In the rows, zero is written as 128.
One turn moves each row of this set onto another row. After a few examples, where does it send each row asked below?
J_482: [109 125 132 125 131 122 147 153 148 148 151 149 120 154 140 139]
J_757: [108 113 132 105 108 124 134 158 131 139  96 152 130 136 141 110]
J_46: [105 102 127 113 160 127 104 114 146 130 102 151 102 147 130 133]
J_381: [117  93 148 102 151 117 135 116 146 139  85 160 109 165 125 121]
J_213: [ 92 100 139 114 172 137 118 110 131 127 109 161 111 139 142 123]
J_82: [ 75 100 121 120 161 113 145 116 144 119  83 149 127 133 121 136]
J_853: [ 99 112 137 113 119 127 140 167 140 143 138 147 126 154 139 153]
J_824: [ 82  91 137 106 149 103 165 165 145 138 133 147 133 157 156 131]
J_546: [126 124 144 105 127 123 126 117 137 128 119 172 132 157 136 127]
J_386: [ 78 124 147  94 120 135 149 136 150 148  99 170 139 139 111 120]
J_744: [ 78 102 137 122 171 125 136 117 135 112  95 165 117 137 136 128]
J_722: [101 107 139  98 131 119 156 133 151 143 150 171 132 149 126 153]
J_433: [ 83  95 156 101 159 104 148 146 121 155 120 144 132 142 145 155]
J_431: [ 72 108 150  87 126 127 140 148 151 159  90 149 132 148 127 115]
J_21: [106  99 131 116 151 127 117 107 127 131  97 149 118 129 129 140]
J_472: [ 93 103 128  84 152 111 154 121 144 154 139 164 130 145 131 154]
J_353: [ 81  96 166 100 150 121 151 150 141 154 139 154 135 154 136 153]
J_274: [ 90 127 171 104 152 132 142 117 136 137 119 170 146 158 134 123]
J_611: [ 90  99 120 102 125 118 158 172 145 136 130 152 129 157 143 144]
J_286: [109 107 144 124 154 118 157 125 135 118  85 169 119 154 132 106]
J_329: [ 76 105 144 108 138 130 157 170 140 150 135 144 133 154 146 143]
J_254: [ 81 112 134 125 170 136 139 113 127 134 101 146 128 127 133 123]
J_233: [ 84  98 145  97 125 126 153 159 140 138 136 162 135 151 132 159]
J_641: [104 116 138 118 158 125 145 119 161 146  91 152 108 171 122 104]
J_852: [ 94 112 127 101 130 137 158 156 143 146 148 156 130 154 137 141]
J_280: [115 104 159 121 161 128 139 125 124 141  89 153 115 158 140 105]
J_941: [ 91 100 132  87 123 117 140 159 144 149  92 143 132 146 144 105]
J_858: [ 89 109 121 117 157  95 163 159 131 141 124 143 131 144 157 131]
J_348: [102 118 155 135 148 117 144 130 147 133  79 159 113 163 115 122]
J_519: [104 103 135 123 127  94 147 171 142 131 127 146 125 157 145 149]
J_856: [ 91 113 147 114 140  97 129 155 154 133  85 135 135 175 144 123]
J_364: [ 99 134 137 108 112 139 145 144 136 142 108 166 135 132 128 111]
J_424: [ 70 109 154  99 155 107 154 133 153 127  95 160 148 166 138 122]
J_509: [ 85 110 129 128 160 120 120 128 147 141  85 122 114 142 126 138]
J_466: [121 129 124 113 134 110 126 140 149 138 111 142 126 174 152 109]
J_822: [ 88 112 118 124 164 123 119 125 159 126  95 146 103 154 130 125]
J_750: [100 135 129 119 144 119 141 134 146 165 143 147 121 144 129 149]
J_771: [108 122 121 127 130  92 148 154 141 134 119 147 122 144 134 159]
J_191: [101 103 104 109 160 124 127 112 147 140 100 137 114 138 136 123]
J_98: [ 73 111 136 135 171 118 126 130 149 116  86 149 110 145 129 129]

J_750 -> J_472
J_233 -> J_329
J_466 -> J_546
Now find these:
J_381 -> J_280
J_191 -> J_21
J_353 -> J_824
J_364 -> J_386
J_98 -> J_822

One turn moves each row of this set onto another row. After a few examples, where does it send each row asked below?
J_370: [177 123 115 131 109 136 124 137 139 118 110 129 125 152 119 127 143 125
 105 129 106 113 117 153 116  94 130 128 130 109  92 134 135 122 130 118
 123 116 149 134 118 147 111 128 142 150 120 110 148 118 139 136 131 125
 138 175 122 137 135 106 115 100 130 158 132 126  80 145]
J_55: [166 159  98 119 100 140 120 160 144 155 112 120 129 132 110 138 126 113
 121 133 110 119 119 130 110 132 130 118 141 116 116 128 139 130 141 117
 157 139 153 134 140 156 110 109 117 131 122 109 102 135 121 129 133 135
 139 164  97 112 155 156  99 143 125 140 120 109 107 147]
J_901: [178 121 119 129 107 131 129 139 135 125 105 131 130 152 115 133 139 124
 106 128 101 111 113 152 119  99 129 126 136 102 103 127 134 118 133 113
 121 118 151 138 125 147 118 128 141 154 118 103 140 116 140 130 135 129
 131 183 123 134 131 106 117  97 123 154 136 121  79 145]
J_35: [170 122 124 131 117 123 132 131 139 120 109 134 132 153 110 129 140 128
 108 131 104 111 116 157 126  94 125 119 147 109 105 123 128 117 130 109
 121 113 143 138 122 150 123 123 142 150 124 107 148 117 143 132 129 128
 117 177 120 136 128 100 121  86 119 150 135 119  85 143]
J_819: [127 125 157 104 132 121 147 137 124 148 101 141 115 125 127 134 139 150
 129 155  97 132 110 141 132 151 155 116 140 109 136 129 144 143  99 155
 139 152 120 125 123 172 149 101 122 128 119 116 137 100 138 121 114 123
  95 125  85 138 130 132 129 115 145 129 173 105 120 117]
J_378: [141 113 142 129 133 127 120 144 110 136  97 152 110 128 117 127 138 144
 119 128  94 146 113 113 134 149 145 115 134  83 104 141 144 139 105 123
 125 143 136 116 113 154 152  96 115 137 105 125 127 111 155 116 141 121
 106 131 104 133 127 135 153 124 141 129 177 113 129 100]
J_556: [166 123 124 132 125 131 135 125 139 116 109 134 131 163 111 132 142 129
 102 131 104 116 127 156 120  91 126 124 144 118 102 131 132 124 122 116
 121 114 145 138 120 151 117 122 140 145 127 111 155 127 138 134 124 130
 126 168 121 137 131 107 122  88 122 153 131 119  81 149]
J_259: [158 147  96 126 123 143 121 138 156 142 133 129 134 155 107 136 141 120
 120 136 112 121 138 125 111 134 137 133 138 138 104 133 131 133 128 125
 156 142 145 130 128 162 105 119 114 113 138 113 117 142 123 126 124 130
 136 149  89 125 137 159  98 142 119 150 116 118 115 146]
J_598: [142 110 137 124 132 141 122 142 100 143  92 146 103 125 122 130 132 132
 128 122  89 140 109 110 127 145 148 120 130  78  99 144 151 142 103 122
 127 142 143 111 123 156 144  92 117 141 104 123 130 121 142 122 136 119
 114 130 101 132 119 137 151 132 150 130 181 110 120 100]
J_894: [143 129 150 106 116 122 128 148 126 154  95 137 117 110 136 130 135 143
 130 151  96 127  95 132 131 155 149 106 132  91 133 125 142 137 107 148
 145 153 122 119 129 170 152  96 121 141 113 109 122  94 135 123 123 120
 101 137  87 133 135 131 130 118 142 126 176 104 119 115]
J_609: [145 157 115 108 109 127 135 140 145 172 109 125 149 123  92 124 144 120
 129 113 121 143 125 143 115  88 139 122 146 121 125 125 123 125 131 153
 115 153 158 144 115 149 119 109 136 132 118 103 121 152 126 133 161 125
 103 133 126 167 134 141 160 113 151 136 154 127 118 163]
J_521: [146 116 139 109 123 143 125 135 120 159 104 131 104 119 147 136 145 134
 139 147 104 129 114 120 121 158 163 138 119 118 108 135 142 144 106 157
 138 152 117 103 128 167 132 110 116 128 125 120 132 109 122 121 117 121
 121 127  79 138 135 140 126 125 151 135 164 102 118 114]
J_165: [156 157 107 110 107 130 124 142 141 172 110 124 149 119 103 125 145 116
 131 117 121 146 126 135 110  93 145 128 144 125 115 129 117 122 135 158
 114 157 153 142 111 148 117 110 133 135 118 110 116 150 126 130 165 127
 111 140 124 166 142 148 162 109 147 141 152 124 120 164]
J_479: [172 124 115  96 116 124 121 116 112 166 119 151 136 130 125 120 110 125
 110 155 103 140 120 189 108 117 133 118 152 112 112 132 133 128 121 108
 119 123 133 154 124 130 123 118 123 113 117 117  96 148 136 161 143 142
  91 156 122 151 128 127 122 149 123 126 158 121 147 121]
J_179: [163 122 117  99 122 132 125 111 112 161 123 150 132 142 120 119 112 126
 108 160 105 139 130 188 104 113 132 118 157 120 109 139 134 138 112 112
 120 127 134 152 120 132 120 116 123 110 121 121 107 159 129 162 140 143
  95 143 121 152 128 131 122 144 124 123 161 119 144 125]
J_369: [173 125 119 135 118 137 129 131 135 122 108 133 126 163 116 132 139 127
 108 134 105 113 129 151 118  92 130 132 139 118  93 136 134 127 126 119
 118 115 145 132 119 148 115 124 145 147 128 116 153 125 134 135 125 129
 140 175 117 137 136 109 120  92 127 155 131 123  81 144]
J_984: [151 155 112 106 104 129 125 139 147 164 113 121 150 108  96 120 156 116
 127 113 125 146 120 141 117  95 140 120 140 125 120 124 118 122 136 152
 118 154 155 138 112 151 117 115 134 133 115 106 123 146 127 127 161 125
 103 131 120 174 132 141 159 115 148 141 145 129 123 160]
J_104: [141 107 141 124 136 133 138 139  95 143  93 146  98 132 123 141 139 133
 128 131 103 151 123 115 128 156 144 127 142 104  97 134 145 146 100 128
 118 139 132 111 117 158 139 104 113 132 103 133 135 125 147 109 133 126
 110 122 110 125 134 145 150 120 143 138 166 105 124 101]
J_133: [149 118 140 102 112 139 121 147 117 159  99 131 110 110 149 131 135 135
 135 144  95 125  93 125 122 159 161 122 119  92 115 131 147 140 108 151
 143 153 128 111 136 173 142 105 116 139 118 108 122 105 124 123 126 117
 118 136  83 135 132 137 126 127 150 130 175 101 116 118]
J_446: [135 109 147 122 139 126 138 139 105 131  99 149 107 137 113 137 143 140
 127 131  94 146 117 123 130 154 142 123 136  91 102 137 147 143  95 127
 118 145 138 117 110 159 147 107 110 129 104 124 131 117 160 108 141 125
 101 119 109 130 123 142 148 128 142 137 174 110 125 101]
J_988: [147 151 102 134 140 124 126 129 163 149 124 142 139 165  98 139 127 133
 118 144 108 127 146 125 126 123 137 137 164 141 128 130 122 127 127 124
 144 136 134 139 122 156 120 103 123 112 144 115 118 133 134 139 116 132
 119 154  82 128 144 147 111 122 111 143 122 113 123 137]
J_818: [132 155 112 124 135 119 140 137 162 151 117 135 139 156  82 138 114 132
 122 131 101 110 126 144 134 114 130 120 163 115 151 124 140 119 129 116
 145 136 148 147 136 153 122 100 125 123 134  91 115 127 135 142 115 133
 101 151  90 118 128 133 109 135 120 135 129 112 118 137]
J_879: [152 155 112 110 115 126 125 132 148 169 113 129 147 116  97 122 150 119
 132 118 125 148 131 138 116  89 144 128 146 132 125 131 114 122 134 154
 115 151 151 140 106 142 121 107 140 128 121 111 125 149 131 134 158 128
 103 136 117 172 139 140 165 108 146 141 147 127 123 160]
J_809: [152 161 109 117 106 128 124 153 160 147 114 125 130 116  92 128 128 117
 123 134 112 118 112 141 134 120 119 106 145 108 145 123 137 115 144 105
 158 138 151 135 141 150 121 104 132 130 114 100 109 121 129 136 124 134
 114 155  95 119 139 130  98 145 119 136 121 111 117 138]
J_336: [150 149 108 111 110 133 129 132 148 165 118 125 150 125  95 123 155 120
 131 111 122 144 130 138 113  91 145 129 140 128 114 128 121 123 129 160
 117 154 156 139 106 149 111 116 132 124 121 102 124 152 126 130 162 123
 104 132 121 168 131 144 159 118 151 144 151 131 118 162]
J_120: [136 119 147 111 138 132 143 133 119 157 101 139 105 135 138 139 139 144
 135 159 102 135 123 131 129 155 159 139 138 122 122 132 136 148  98 160
 131 153 114 115 121 168 139 106 120 125 127 124 136 112 132 124 110 125
 110 122  81 136 139 140 130 114 150 134 164 101 116 115]
J_231: [145 105 139 124 130 145 127 134 102 141  95 143  94 121 123 132 141 127
 130 125 104 145 115 114 128 151 149 125 129  95  93 139 145 142 107 118
 123 139 134 101 121 160 135 105 119 131 106 129 137 129 139 113 133 122
 111 122 100 135 118 135 149 131 148 133 170 106 124  94]
J_279: [174 122 110  96 109 136 115 125 112 168 120 149 134 127 130 121 109 122
 112 155 103 138 118 184 105 120 138 126 142 107 110 138 135 131 125 112
 116 129 138 149 122 123 120 126 122 117 114 116  90 147 136 162 147 141
 103 156 122 145 133 126 118 161 132 128 157 119 139 126]
J_625: [173 123 110  98 113 144 113 123 112 163 124 149 127 127 131 115 114 120
 110 154 108 136 125 182 103 116 141 134 136 114  99 143 138 138 118 119
 118 132 137 143 119 122 115 128 126 111 119 123 100 151 135 164 143 142
 111 148 119 150 135 127 116 163 134 131 152 125 140 121]
J_729: [167 125 114 101 124 141 119 116 112 161 121 149 125 141 124 119 114 121
 110 160 107 139 139 185 100 115 139 128 149 120  99 145 134 141 112 118
 117 131 132 148 116 125 116 120 127 106 123 130 107 158 129 167 139 141
 110 145 118 150 139 135 122 149 129 129 154 124 142 124]

J_609 -> J_984
J_819 -> J_894
Now find these:
J_179 -> J_479
J_598 -> J_231
J_809 -> J_55

One turn moves each row of this set onto another row. After a few examples, where does it send each row asked below?
J_895: [138 130  89 127 181 141 148 128 129 114 154 132  98 132 149 131 101 152
 150 130 127 143]
J_948: [ 87 124 107 127 152 136 156 133 102 126 135 128 149 135 153 140 115 139
 145 144 102 110]
J_778: [144 143 118 150 173 116 129 101 115 126  96 146 134 134 144 129 139 147
 148 129 122 140]
J_950: [135 121 101 134 176 145 142 133 142 131 128 133 140  88 134 145 119 125
 117 133 114 114]
J_301: [139 138  95 127 183 144 152 127 122 121 147 131  92 129 150 126 106 158
 147 132 134 132]
J_119: [125 132 110 127 185 140 135 142 139 131 123 130 142  98 133 146 114 119
 115 117 120  98]
J_850: [143 136 143 122 178 129 112 148 124 133 139 118 141 155 149 143 105 133
 128 106 104 115]
J_623: [ 99 117 101 129 152 130 149 128  96 118 133 114 145 154 157 139 110 134
 157 141 104 118]
J_379: [ 96 123 108 136 156 140 150 124  90 106 127 122 142 138 151 151 102 137
 160 142 106 122]
J_843: [122 123  97 138 173 136 144 144 138 127 127 125 147  94 129 149 121 118
 121 127 120 109]
J_717: [133 132 134 159 166 116 123  97 110 135 102 135 121 130 141 132 140 147
 138 124 116 136]
J_300: [142 143 140 117 179 127 119 150 122 126 140 117 131 158 152 137 108 148
 140  99 118 114]
J_261: [ 97 130 102 135 156 131 149 124  99 123 142 114 149 148 154 138 101 138
 151 150 103 113]
J_688: [145 136 124 151 168 111 123 104 120 141  90 140 132 124 147 137 133 142
 141 130 119 136]
J_981: [130 144  98 130 183 127 144 119 129 124 139 142  96 131 150 130 101 161
 148 128 139 146]
J_290: [143 128 140 121 174 122 112 145 114 132 123 112 139 160 155 143 106 130
 135 100 112 116]
J_986: [126 146 122 156 164 110 131 104 114 133  94 139 139 133 146 126 135 142
 156 136 121 126]
J_176: [136 139 144 120 184 123 116 142 111 120 131 124 143 159 156 141 100 130
 134  98 110 118]
J_135: [150 130 145 134 179 126 106 149 115 126 140 113 123 149 149 147 106 139
 136 103 112 119]
J_285: [ 98 115 110 133 150 142 150 133  90 120 127 116 151 135 153 156 117 139
 150 143 106 116]
J_177: [130 125 106 135 176 146 142 130 141 126 136 119 142 101 130 156 112 115
 110 118 117 109]
J_230: [143 140  99 142 179 142 152 124 131 106 145 129  98 135 140 140  91 156
 142 128 132 139]
J_728: [133 125 109 145 170 154 148 127 133 131 126 125 141  99 128 145 124 126
 107 122 116 105]
J_631: [138 136 118 157 162 119 128  90 104 127  99 137 128 124 145 130 139 138
 144 133 116 132]
J_646: [138 132 102 124 182 131 142 135 124 116 143 136  85 136 149 129  97 148
 145 126 133 142]
J_326: [ 97 126 104 124 147 133 149 121  91 132 127 115 143 141 156 142 116 140
 153 149 106 119]
J_474: [136 130 106 134 180 137 149 119 125 108 139 139  93 143 147 141  99 153
 146 131 134 153]
J_531: [132 141 125 148 171 104 131 105 116 135  93 137 138 126 145 144 141 144
 148 120 125 138]
J_922: [131 129 145 126 179 128 111 144 108 128 137 109 129 148 149 158 105 137
 140  94 108 118]
J_267: [125 119 117 138 178 138 144 143 142 133 125 131 133  92 130 142 125 124
 115 129 120 110]

J_285 -> J_177
J_850 -> J_646
J_728 -> J_922
Now find these:
J_176 -> J_301
J_623 -> J_950
J_986 -> J_948

One turn moves each row of this set onto another row. After a few examples, where does it send each row asked below?
J_764: [117 104 124 118 112 108 128 132 124 110 111 122  96 148 137 118]
J_828: [117 131 124 115 113  90 130 109 135 117 142 118 123 133 156 114]
J_504: [144 106 127 133 111 136 135 156 127 117 149 137 128 135 149  97]
J_442: [113 144 130 136 127 100 130 137 144 128 131 110 117 101 124 132]
J_931: [140 124 133 159 127 104 125 154 135 128 130 127 158 140 148 110]
J_262: [127 151 126 121 111 103 156 127 131 134 120 111 132 113 134 126]
J_875: [124 113 117 155 115 110 139 124 145 122 113 150 155 146 139 133]
J_26: [129 131 142 132 141 163 121 129 122 119 137 118 146 127 124 121]
J_925: [116 120 140 119 152 143 114 122 115 113 133 115 128 141 125 114]
J_540: [105 125 130 124 132  85 127 117 136 113 123 129 105 122 133 128]
J_339: [117 133 141 128 133 155 119 115 126 116 114 109 135 130 117 140]
J_887: [151 122 134 154 122 134 113 146 134 129 147 145 136 143 137 100]
J_342: [148 122 136 155 108 137 131 124 133 124 101 161 133 145 129 131]
J_659: [139 125 143 157 117 119 139 128 142 112 117 160 146 116 146 141]
J_311: [139 117 140 151 133 114 130 143 137 115 149 157 145 119 151 112]
J_553: [125 119 149 125 138 152 119 108 116 105 118 132 138 143 133 130]
J_551: [145 118 137 142  87 142 138 134 135 110 105 139 129 133 149 139]
J_849: [123 130 118 135 100 129 128 155 141 131 125  95 112 120 123 124]
J_45: [134 158 132 126 109 123 127 132 133 140 123 106 106 119 119 123]
J_496: [119 128 123 111 120 108 122 107 128 122 131 131  94 142 129 111]

J_26 -> J_339
J_887 -> J_45
J_262 -> J_875
Now find these:
J_540 -> J_311
J_551 -> J_764

One turn moves each row of this set onto another row. After a few examples, where does it send each row asked below?
J_126: [130  96 130 124 129  98 142 116 143 127 146 118 138 151 115 107 153 142]
J_388: [122 116 135 126 140 140 106 127 130 117 142 142 157 113 130 113 137 131]
J_502: [156 128 123 135 149 119 121 143 123 133 120 139 104 143 130 133 115 122]
J_14: [125 120 138 121 116  94 118 126 134 162 139 104 127 127 118 116 146 123]
J_655: [161 132 126 129 124 111 132 122 145 143 148 109 111 140 123 113 126 151]
J_425: [131 131 148 146 117 143 118 112 123 128 133 142 153 122 124 118 141 132]
J_770: [139 133 128 134 136 114 149 120 130 106 132 112 176 131 131 127 131 115]
J_486: [131 124 145 128 111 111 134 112 130 112 172 126 127 114 123 126 113 145]
J_930: [ 82 121 137 119 127 121 151 123 141 108 134 122 144 125 122 128 132 123]
J_136: [143 135 132 105 128  92 157 117 139 125 113 103 132 145 109 152 125 124]
J_626: [134  79 142 124 150 114 115 123 114 121 134 131 131 131 123 128 129 115]
J_650: [123 140 146 123 141 124 155 125 138  92 124 130 136 137 138 122 110 153]
J_325: [138 104 124 131 145 118 136 143 123 105 137 112 169 122 131 121 129 129]
J_356: [121 123 134 126 118 110 139 142 145 114 115 143 136 165 132 113 133 145]
J_226: [143 119 125 121 166 127 128 133 134 128 102 128 105 140 133 142 128 129]
J_30: [147 105 149 116 108 123 123 116 149 114 120 115 155 141 130 143 132 143]
J_591: [113 158 131 126 120 136 141 131 144 124 136 112 116 114 130 132 105 133]
J_443: [131 101 135 131 137 102 112 132 112 116 149 136 135 114 131 141 124 106]
J_200: [141 145 134 138 132 105 135 124 140 112 146 144 132 134 143 119 144 161]
J_404: [112 130 117 120 140 122 149 132 156 138 111 105 128 151 121 116 145 129]
J_823: [129 146 123 113 159 114 156 133 118 148 132 136 113 129 111 130 130 122]
J_248: [136 135 150 115 110 122 125 109 132 147 116 132 110 137 102 144 136 141]
J_232: [117  93 137 117 155 111 122 122 126 110 130 124 137 111 135 151 137 113]
J_698: [139 141 119 127 154 115 126 143 133 123 117 132 108 123 145 155 122 121]
J_20: [143 123 128 117 141  89 156 138 138 141 117 117 110 136 112 151 112 134]
J_127: [106 116 147 106 126 115 139 127 133 142 120  91 132 130 113 119 113 113]
J_150: [125 138 149 116 139 108 134 107 128 142 147  91 126  99 123 125 122 129]
J_834: [127 136 137 111 136 111 126 120 145 153 122 146 100 127 110 145 119 137]
J_554: [136  92 138 129 123 115 106 132 151 111 129 122 154 120 130 134 119 145]
J_355: [129 162 131 134 139 113 150 112 114 141 128 129 131 127 103 128 133 114]

J_930 -> J_404
J_226 -> J_626
J_554 -> J_834
Now find these:
J_355 -> J_770
J_200 -> J_150

